A single turn carries every row of the set below to another of its rows. Some are shown first; where does it send the rows asked next?
z_76: [ 32   4  -3  22  11  32  -3   8 -17   4 -13   1  14 -40  -4   2 -10  39
  28 -34  17 -10   7   1  11   9  38  16  19   7  35]
z_764: [ 37   5  -6  10  19  29  -4  13 -20  -8  -7   1  18 -32  -5  12 -12  33
  27 -39  19 -13   5   8  18  14  39  20  20  10  43]
z_679: [ -3  -7  -7  21  -5  24 -27  -8  -4   3  14   3  21 -24  -6   4  17   1
  37 -37  15 -32  24 -22  33  27  21  -7  14  21  17]
z_312: [ 40 -10   7  17  11  -4   2   3 -24   5 -22 -19   8 -25   2  20 -10  11
  13 -34   8 -25  13  16  -2  15  17   1  -5  11  20]
z_739: [ 18 -29 -27  -3  17  33 -20 -22 -11  -1   9  -5  10  -4   1  15   8   5
  42 -41  -3 -15  15  12  -5   6   9 -13   6  31  37]
z_24: [  6  -7  -6   3   5  20   4   8   4   2   9  -8 -12 -11 -25  -5 -10  20
  23 -40   0 -25 -11   7 -12   0  10  12  22  31  33]
z_690: [ 15 -30 -21   0  14  35  -9  -3 -11   4  17  15  22 -26  -2  21  -3  -4
  19 -56  -9  -3   3   4  -1  28  28 -16  13 -10  43]
z_129: [ 32  -9 -24  21  19  11  -7 -30 -12  -9   7   8  11 -19 -12  -3  18  22
  -5 -39  13 -57  -1  -5  19  26  16  13  -4  11  29]
z_400: [ 10 -26 -28   7  21  33 -19 -21  -5   5   7 -10   0  -4  -2  13   4  -6
  34 -34  -2 -12  19  11   0   5   6  -6   6  29  47]
z_857: [ 12   8 -32  23  19  41 -21   4 -12   4  12   7  12 -28  -7   9  12  21
  36 -28  12 -30  36  -3  10   2  21  13   0  30  37]
z_220: [ 12 -15 -20  -5  21   7  -8 -24   9 -12  -8   9  11 -42   9 -11  -5 -16
  22 -27 -15 -15   5  -8   8  31  11   5  -8   7  10]
z_768: [  0   1 -29  34  26   9  -8 -18   7  -9  20   7  11 -16  11  -6  -1  -9
  11 -57   2 -25   2 -20   5  17   8  -2   5  15  35]
z_579: [ 10 -18   9  -1   3  10  -7   6   0   9  12   2  -5  -6 -11   1 -15  16
   3 -27  12 -25  -4  19 -14  19  -2  -9  14  -6  27]
z_226: [ 44 -13  11  13  -3  25 -13  -5   8  -9 -19   0  32 -10  -1  21  -6  12
  18 -24 -11 -39  15   6   5  22  23   9  11  29   6]
z_745: [ 34 -23 -23  26  25   2   4  11   6 -18   6  19  20 -23  11   8 -29   4
   5 -15 -10 -25   6  -1   3  35  25  14   4   4  24]
z_700: [ 19  14 -30  11  19  38 -18   5  -9  -2  14   7  23 -22  -7  12  16  25
  42 -38  13 -36  30   3  10   4  16   9   1  29  39]
z_2: [ 20 -19 -26  24  23  11  -9 -30 -11   6  17  17   7 -32  -6   3   2   3
  20 -56  17 -61  -4  -9  16  29   8  -3   7  21  22]
z_132: [ 30 -16  -7  36 -13  27 -17  -3   2   1  -3  18  13  -9   8  16  -2  31
  20 -53  14 -30  10  -8  18  31  35   3  28  23  27]
z_972: [ 25  -6 -21   9  14   8 -10  17 -16  12   1  10  26 -38  -3  29   1 -14
   3 -40  -4 -40  23   2  -7  28  14  -4 -16 -10  23]
z_181: [ -1   9  -6  22  15   1 -23  25  -8  -9  -2  12 -12 -32 -26  24  -3  17
  27 -27  -9 -30  11  20   6  11  16   6  -5  32  21]
z_385: [  1   3 -22   0   8   5 -19   5   9   7  16  21  -7 -13 -16  27  -2   8
   8 -18 -13 -20  26  23   2  28  17 -15  -6  19  22]
z_233: [ 41 -14   7   2  19   0  -1   2 -31 -10 -17 -20   5 -27  -4  17  -9   7
  15 -35  13 -26  18  15  -1  21  20   6  -3  11  20]
z_505: [ 10 -18   9   3  -1  10  -8  -4  -5  10  10   1  -3   4  -5   2 -19  14
   5 -32   9 -27  -2  20 -13  20  -4  -4  15  -2  19]
z_651: [ 20  -7 -13   5  16  11  -6  14 -21   0  13   4  22 -39  -7  23   7 -11
   5 -50   0 -36  30   0  -4  33  16  -8 -13 -11  22]
z_744: [ 10   8  -6   9   1  20 -31   9 -25  -6  -8  34   4 -36 -24   5 -17  11
  10 -31  18 -25  -8   3  -4  11  20   0   8 -11  15]
z_928: [ 15 -25 -27  -3  16  37 -12  -4  -1  14   6  13  20 -29  -4  16  -6 -13
  14 -46  -9  -6   1   3  -3  26  20  -7  15 -15  49]
z_137: [ 24  20 -14  34  23  -5  -5  -9   3 -11   1   5  21 -15  18  -3  -7  17
   1 -42  16 -34   0  -9  12  20   9   5   0   5  27]
z_95: [  6  -7  -5   5   6  21   1   1  -3  -1   5 -10 -12  -2 -22  -5 -13  14
  20 -43  -2 -25  -9   9 -11   1   7  21  22  30  29]
z_494: [  7  14 -37  -8  -6  32 -12  -9  -3   1   0  36   3 -20 -28   2 -10   5
  15 -39  -2 -12  -1   1   2  14  34  10  18   9  23]
z_912: [ 14 -30 -26  43  26  22 -10   4   6 -19  16  27  16 -21  12  -1 -18  16
  32 -22  -9 -19   7  -4   3  14  25  13  11  26  29]
z_724: [  9  14 -36 -10  -2  34 -14  -8  -5   3   6  34   1 -21 -29   2 -10   6
  12 -34   2 -15   0  -4  -6   8  32  -1  15  15  22]
z_727: [ 15 -31   2  15  12  44 -26 -11   0 -17   6  -7   4 -16 -12  15 -12 -16
  30 -26 -12 -28  23 -10  11  35  10   3  15  22  15]
z_866: [  5   8  -6  13  -5  20 -27   4 -26  -5  -9  36   3 -34 -20   5 -18  13
  17 -35  13 -20  -7   6   5  19  21   5  12 -16  14]
z_949: [ 38 -15  -6  30  33  33  10 -10   4 -12  22   8  13 -32 -17  13 -12  21
   5 -29 -21 -41   2   1  16  40  21   9   4   6  28]
z_604: [ 26 -25   1  34  35  34  -7 -15  16  -3  22  29  22 -34  -4  12  -9  16
  17 -40  -4 -46   7  16  13  26  21   8  18  21  32]
z_802: [ 26 -22 -21  17   4  28 -20   4   0 -14  -3   3   1 -10  -9  25 -10  -9
   6 -52  -4 -33  -3 -16  18  49  18  15  19   0  44]
z_627: [ -7   7  -7  26  15   2 -23  26 -11  -8   4   8  -5 -28 -27  21  -2  15
  28 -26 -12 -35  17  17   7  15  14  13  -2  25  16]
z_98: [ 21   5 -12   0  -3   6 -16   5   3  -4 -11  -5  38 -20 -13  18  15  -9
   9 -35  -2 -45   2 -13  29  32  18  12   1   6  24]
z_426: [ 20 -21  -1  11  26  13 -17 -37  -4 -10  -3  15  30 -30 -10   5   9  10
  15 -16   0 -29  -4  18  34  12  32   5   3  25  21]
z_97: [ 17  -4  -9  13  16  13 -19 -22   4 -16 -17  12  19 -39  16 -16   2  21
  39 -19   1 -19   2   0  14  13  12  12  -5  19  10]
z_526: [ -1   5 -25   2   7   2 -17   8   9   9  17  21   5  -9 -16  24   0   8
  12 -18 -16 -28  30  25   2  29  17  -7  -2  18  16]
z_689: [ 20 -20 -11   9  29  13  -2 -32 -15  -3   8   4  18 -40 -17  12 -10  -4
  28 -22 -12 -27 -12  -1  35  30  23  -8   0  21  10]

z_604 goes to z_2
z_132 goes to z_679
Where do these go?
z_739 goes to z_690
z_505 goes to z_866
z_745 goes to z_137
z_400 goes to z_928
z_724 goes to z_385

A single turn carries every row of the set below to another of its rows. Some are shown first; where does it send the rows asked next?
z_86: [ 12  17   0  16  26  -7  -2  -4 -17  16  16   5 -10  19 -20   8  19  10
 -11  42  24  28 -27  16 -13]
z_64: [  3   5  -6   5  20  29 -14  -8 -12  18  28  -7   7 -16 -10   6   1  13
  -4  27  -1  -2   1  -1  27]
z_105: [  6  28  -2   5  18  -9  -3 -12 -35  14  11  -8  -6 -26 -18   8  11   2
  -4  42  15  17  12 -20   7]
z_795: [  9  18   0  16  -8  18  -8 -29  -6  28  22  -9  19   1   6  25  30  17
 -18  26  15   9 -15  13  -9]
z_931: [ -9  37  12   1 -18 -11 -15   8 -22  12  16   3   3  30  -4  32  23   5
 -12  28  30   5  21  15   0]
z_750: [ 18  49  17  26  10  -6  11 -21 -16  36  22   6 -15  -6 -18  10  30   2
 -18   7  12   4 -11  -5   2]
z_179: [ -2  19   4  29   2  10 -18  -8  -4   5   8   1 -11  -8 -19  19  -3  31
 -29   3   7   7   3   0   0]
z_824: [  6  28  10  20  13  -2   5 -10 -21   1  24   3  -1 -25  -8   7  27  17
 -17  61  11  16   5   7   7]
z_231: [  7  40  -1  -4  -6   1 -11  -2 -27  14  14  10   5  36 -11   4  10  15
   3   8  26  13   6  28  24]
z_599: [ -7  13  15  20  17  15  -6  -1  16  15  14  -5 -16   9 -16  15  17   3
 -13  13   8 -17 -17  -2   7]
z_995: [  0  34  -8  11  -7  25 -17  -7 -12  -6  21  19  -3  16 -23   4   1   9
 -30  26  25  -7  13  18  -2]
z_601: [  4  53  12   2  -7 -10 -28  12  -1   8  20   1  -1  14 -24  26  42  -2
  -3  23  15  -8  16  15  16]
z_674: [-14  27   6  -4 -16  -6   4  -6 -20   8  30  13 -13  14 -26  38  11 -15
  -9  19  18  -5  18  -4  -4]
z_432: [  6  16  13  36  21   9  -2 -16 -12  16  42  16  -3  -9 -19  18  34  -7
 -12  43   5  13   4  -4  17]
z_39: [  9  34  11   8   3  -5 -24   1 -11   4  35  -8   1  28 -32  11  21  12
  10  -9  13  11  16  20  20]
z_445: [ 16  34  -6  -7   4  26  12 -21 -13  29  12   1  19   6 -12  12  17   9
 -11  19  19  22 -19   1  29]
z_248: [  1  27   5  22  32   4  -9  -3  -8  24  27   8 -20   4 -19   7  42  24
   3  -2  -1  18   4   1   2]
z_965: [  6  32  22  -6  -8  -1 -27   5 -20  -2  35   9  13  18 -18  31  36   5
  -4  11  26  12  -4  29  23]
z_194: [ 10  21  10   0  11   2 -12 -11 -36   7  45  22 -18  15 -37  12  23   0
   0  -4  15  16  14  14  -2]
z_497: [  6  55   1  16 -14  -8 -22   2 -16  12  17   3   4  22 -25  16  -4   8
 -18   8  21   0  20  12  13]
z_661: [ -4  12  -4   0   3  -8  14  -1  -9  24   9   2  -4  18  -6  32  16   3
   7  38  27  12  -2 -21   5]
z_753: [ -5  13  15  10  18  21   1 -25 -19  25  34  10   7 -17   3  14  28   0
   1  17  -9  10   5   2  21]
z_554: [ 11  31  11 -11   6  10 -11   7  -1 -20  49  11   9   7 -35  14  19  -1
  -7  32  21   4  -7  24   7]
z_920: [-19  14  -5   6  27   8  -4   2 -33   6  21   5 -10 -15 -12  12  -9   7
  -8  28  13  11  -8 -12  17]
z_373: [  6  14  -2 -12   6  -5 -16 -14 -23  27   8   9  -4  -7  -9  33  17  -3
   7  12  14   5 -34  -4   7]
z_738: [ 20   8  24   2   9   0   0   3  -6  12  41  -2  15   1 -22  36  20  11
 -18  37  21  31 -16   7   6]
z_296: [ 11  36   1 -20 -10   1 -22  -4 -13   0  25   9   0 -10  -9  16  42   7
  10  25  19 -14  22   7  -7]
z_702: [ 13  46 -12 -12 -10  14  12 -19 -22  16  37  -1   7  13 -16  -3  17  16
   6  12  16   4  17  15   6]
z_829: [ 17  50  11   5  13  -5 -24   0   2   8  -1  18  -2 -29  -9  12  31  11
  -7  23   5   2  -4  -4   0]
z_211: [ 23  31  15   5  13  -9 -12  -1  -4   4  21 -24   4 -21 -13   2   7  25
  -1  12  22   4 -15  -6  -8]

z_194 goes to z_702
z_753 goes to z_64
z_231 goes to z_497
Where do these go?
z_248 goes to z_445
z_86 goes to z_750

